W =
[[7 9 4 6 9 8 6 6 5]
 [7 6 7 5 8 5 6 7 7]
 [4 6 4 7 2 7 5 2 3]
 [6 7 5 5 7 5 6 6 6]
 [6 9 2 5 8 7 5 4 3]
 [6 6 6 5 7 5 6 7 7]
 [3 5 5 2 5 4 4 6 7]]
W[0,0] = 7
W[1,4] = 8
W[2,2] = 4
W[:, 2] = [4, 7, 4, 5, 2, 6, 5]
W[5,1] = 6
W[4,4] = 8
W[6,2] = 5
W[1,6] = 6
W[6,4] = 5
W[2,0] = 4
W[0,8] = 5
W[3,7] = 6
W[4,3] = 5
W[3,8] = 6
W[3,6] = 6
W[3,4] = 7
W[2,4] = 2
W[:, 4] = [9, 8, 2, 7, 8, 7, 5]
W[3] = [6, 7, 5, 5, 7, 5, 6, 6, 6]
W[0] = [7, 9, 4, 6, 9, 8, 6, 6, 5]
W[0,4] = 9

M = [ -1  -9 -60 101 -38  12  42]
M[-7] = -1
M[6] = 42
M[-4] = 101

arr =
[[-1, 18, 17, 61],
 [-1, 26, -9, 15],
 [1, -47, 14, -17],
 [-1, 22, 2, 32],
 [-2, 16, 21, 83],
 [-1, 18, -3, 3],
 [1, 18, 45, -61],
 [1, -17, -21, -59],
 [0, 28, 20, -15],
 [1, 18, -62, -17],
 [0, 18, -61, 46],
 [1, -58, -9, 37],
 [1, -6, -16, -49],
 [1, -43, -8, 22],
 [2, -87, 43, -1]]
arr[0][0] => -1
arr[-10][-4] => -1
arr[10] => [0, 18, -61, 46]
arr[-11][-2] => 21
arr[-4][-3] => -58
arr[1][0] => -1
arr[-15][1] => 18
arr[14][-3] => -87
arr[6][1] => 18
arr[2][1] => -47
arr[0] => [-1, 18, 17, 61]
arr[:, 0] => [-1, -1, 1, -1, -2, -1, 1, 1, 0, 1, 0, 1, 1, 1, 2]
arr[:, 2] => [17, -9, 14, 2, 21, -3, 45, -21, 20, -62, -61, -9, -16, -8, 43]
arr[11][0] => 1
arr[-6][1] => 18
arr[-14][2] => -9
arr[:, -3] => [18, 26, -47, 22, 16, 18, 18, -17, 28, 18, 18, -58, -6, -43, -87]
arr[6][-2] => 45
arr[6][3] => -61
arr[7][3] => -59
arr[-1][-1] => -1
arr[:, 3] => [61, 15, -17, 32, 83, 3, -61, -59, -15, -17, 46, 37, -49, 22, -1]
arr[12] => [1, -6, -16, -49]
arr[-14][-1] => 15
arr[0][3] => 61
arr[-14] => [-1, 26, -9, 15]
arr[-2] => [1, -43, -8, 22]
arr[-1][0] => 2
arr[7][-3] => -17

x =
[[-75   3 -17 -42   2]
 [-23 -22 -26   6 -15]
 [ 25  18  55   0  17]
 [-44 -22 -22  10   6]
 [-92  15 -25 -26  20]
 [-13 -10 -18  10   2]
 [ 49 -33  -3 -35  61]
 [ 66 -16  24  38 -15]
 [  9   1 -35 -12  43]
 [ 40   7 -40  24 -73]
 [-36   7 -38  27 -79]
 [-31  36  53  22   1]
 [ 64   0  10   0 -30]
 [-22  31  41  13  -2]
 [ -1  20 108 -19  55]]
x[-15][0]: -75
x[6]: [49, -33, -3, -35, 61]
x[10][-4]: 7
x[0]: [-75, 3, -17, -42, 2]
x[1][-1]: -15
x[-2][2]: 41
x[10]: [-36, 7, -38, 27, -79]
x[12][-3]: 10
x[-1][1]: 20
x[-12][-3]: -22
x[-10][1]: -10
x[1][2]: -26
x[-14][0]: -23
x[12][1]: 0
x[6][0]: 49
x[:, -1]: [2, -15, 17, 6, 20, 2, 61, -15, 43, -73, -79, 1, -30, -2, 55]
x[:, 2]: [-17, -26, 55, -22, -25, -18, -3, 24, -35, -40, -38, 53, 10, 41, 108]
x[1][-4]: -22
x[9][0]: 40
x[-5][3]: 27
x[-15][-4]: 3
x[3][0]: -44
x[-11][-3]: -25
x[14][-2]: -19
x[-13][-1]: 17
x[9][3]: 24
x[-4][-5]: -31
x[-3]: [64, 0, 10, 0, -30]
x[-13][2]: 55
x[:, -4]: [3, -22, 18, -22, 15, -10, -33, -16, 1, 7, 7, 36, 0, 31, 20]
x[:, 3]: [-42, 6, 0, 10, -26, 10, -35, 38, -12, 24, 27, 22, 0, 13, -19]
x[0][3]: -42

a = [240 108  83  13]
a[0]	240
a[1]	108
a[2]	83
